Each row has a name. Each question is about the rows just above it.

[-31 -51   0  30 -40]  pozuz
[ 90  20  -6 -22 -61]  nugad
[ 63  64  -3 -19  23]  Tora
[-31 -45 -12 -67 -36]  Bepok
[  -6  -52   -6 -116  -57]  rono
Count the entries of [-31 -45 -12 -67]:
4
Number of entries in [ 63  64  -3 -19]:
4
Number of entries in [-31 -45 -12 -67 -36]:
5
Count the entries of [ 90  20  -6 -22]:
4
Count the entries of [ -6 -52]:
2
Count the entries of [  -6  -52   -6 -116]:
4

[111 -11  67  34 -57   4 -42  82  32 -52 -18  19  18 -39 -33  98 -27] : bunot
[ 31  45  33 -34  27  12 -40  20  11 -47 -30 -69  48   3 -91  -8  26] : miva
[  6  38  35  62 -11  53  17  37  73  19 -35  -6  19  31  54  17  36] : fudel
[  6  38  35  62 -11  53  17  37  73  19 -35  -6 -10  31  54  17  36] : niba
Count the entries of [ 31  45  33 -34  27  12 -40  20  11 -47 -30 -69]:
12
How many entries does [ 31  45  33 -34  27  12 -40  20  11] have?
9
How many entries does [111 -11  67  34] have?
4
Number of entries in [  6  38  35  62 -11  53  17  37  73]:
9
Number of entries in [ 31  45  33 -34]:
4
How many entries does [ 6 38 35 62] have?
4
Number of entries in [  6  38  35  62 -11  53  17  37  73  19 -35  -6 -10  31  54  17  36]:
17

[  2   1  11 -99 -51  36  67  11  48  11  12   7  40  19  18  18 -10 -31
  40   2  22 -39 -27 -12 -40  31   2 -33 -64 -10 -21  11 -56   9  27   8
  -2  79  26 -58   4  26 -17 -33] : Nuko
[-54  32  -3 -55  -1  40  26  94  -6  55 -22   6  -9 -24   5 -23 -17 -21
  21  65 -19   7   1 -43  58 -35 -59   3 -24 -17  -5  10  21 -25  36 -37
   9  64 -10 -30  53  -6  49  12] : zedu
[-75  38 -83   5  15  14   4 -21 -15 -30 -25  47  41  38 -74  22  -4 -45
 -58 -11  19 -42  26  50  25 -14   1 -34 -13  -4  11 -32 -19  -6 -35 -12
  64  30   9  45  27 -17   8  26] : bizos
[  2   1  11 -99 -51  36  67  11  52  11  12   7  40  19  18  18 -10 -31
  40   2  22 -39 -27 -12 -40  31   2 -33 -64 -10 -21  11 -56  -3  27   8
  -2  79   9 -58   4  26 -17 -33] : Beba
[  29  -31    0   -8   69   14  -12   56  -28  -12   45   37  -36   -5
   -3    8    6   95    6   29   13   25  -34   37  -27    4  -55   -9
 -111    6   12    1    2   57    9   33  -23    3   13    2  -22   40
   22  -11] : Fimu
[  2   1  11 -99 -51  36  67  11  52  11  12   7  40  19  18  18 -10 -31
  40   2  22 -39 -27 -12 -40  31   2 -33 -64 -10 -21  11 -56  -3  27   8
  -2  79   9 -58   4  26  24   4] : labu
[-54  32  -3 -55  -1  40  26  94  -6  55 -22   6  -9 -24   5 -23 -17 -21
  21  65 -19   7  50 -43  58 -35 -59   3 -24 -17  -5  10  21 -25  36 -37
   9 -15 -10 -30  53  -6  49  12] : punak
How many entries does [  2   1  11 -99 -51  36  67  11  52  11  12   7  40  19  18  18 -10 -31
  40   2  22 -39 -27 -12 -40  31   2 -33 -64 -10 -21  11 -56  -3  27   8
  -2  79   9] have?
39
Number of entries in [  2   1  11 -99 -51  36  67  11  52  11  12   7  40  19  18  18 -10 -31
  40   2  22 -39 -27 -12 -40  31   2 -33 -64 -10 -21  11 -56  -3  27   8
  -2  79   9 -58   4  26 -17 -33]:
44

[ -2 -44  27  22 -51 -33 -16  49 -19 -67  11  -8   8]  Vav
[ 15 -19   8  26 -18 -45 -46  52  16 -37 -35  30  -3]  pivob
[  20   13  -12   -3   23  -39 -123   15   51  -14  -51   53  -48]  Rekil
[ 33   7  10  62   2 -31   3  40  17  29 -16  21  53]  detes
[-19  19 -62 -46  30  24  -8 -24  23   8 -63  10 -55]  gofez
[ 35  31   8  37  34 -20 -10  -1  30  60 -10  28  47]  Sonuz
Number of entries in [-19  19 -62 -46  30  24  -8]:
7
Number of entries in [ 15 -19   8  26 -18 -45 -46  52  16 -37 -35  30  -3]:
13
How many entries does [ 20  13 -12  -3  23] have?
5
How many entries does [ 20  13 -12  -3] have?
4

[ -93    0  -43   31  -15 -122    4 -109] -> tibu
[ 47 -75 -81  99 -34   1 -69 -10] -> Rim
[ -77   36    0   46  103 -108   20  -97] -> Rogup
[ 17  19  -8 108 -23 -39 -84 -52] -> ful
[ 52   3  -4 114 109  30 -11  22] -> rafug
[ -93    0  -43   31  -15 -122   87   73] -> Fod
[ 47 -75 -81  99 -87 -42  14 -34] -> Vumul
[ 17  19  -8 108  91  28  17  28] -> rus
Number of entries in [ 47 -75 -81  99 -34   1 -69 -10]:
8
How many entries does [ 17  19  -8 108  91  28] have?
6
Number of entries in [-93   0 -43]:
3

[ 59  36  61 -62 -61   8] -> bunur
[-41 -28 -44  47  67  20] -> Tumuv
[ 29 -24 -96  90  50 -67] -> bup
[106  30 -41  36 -21 -93] -> Dap
[ 59  36  61  63 -61   8] -> dav
[-38  23 -15  38  83  31] -> mav
[-91 -37  38 -31  37 109] -> mano
How many entries does [-41 -28 -44] have?
3
How many entries does [-41 -28 -44  47  67] have?
5
Count the entries of [ 59  36  61  63 -61]:
5
Number of entries in [59]:
1
Number of entries in [59 36]:
2

[ 14  39 -15  32 -51 -35  51  62   8 -68 -60  49 -26] : tavo
[-91 -10 -29  28 -68  -3  53  82 110 -56 -28  87 -60] : gov
[-105   -6   32   22  -32  107   42    3  112   54    1   95  -66] : kur
[ 82  -2  52 -13  92  44 -39 -69 -78  77  35 -67  77] : pigep
[ 14  39 -15  32 -51 -35  51  62   8 -68  19  49 -26] : renuv
Number of entries in [ 82  -2  52 -13  92  44 -39 -69]:
8
Count the entries of [-91 -10 -29]:
3

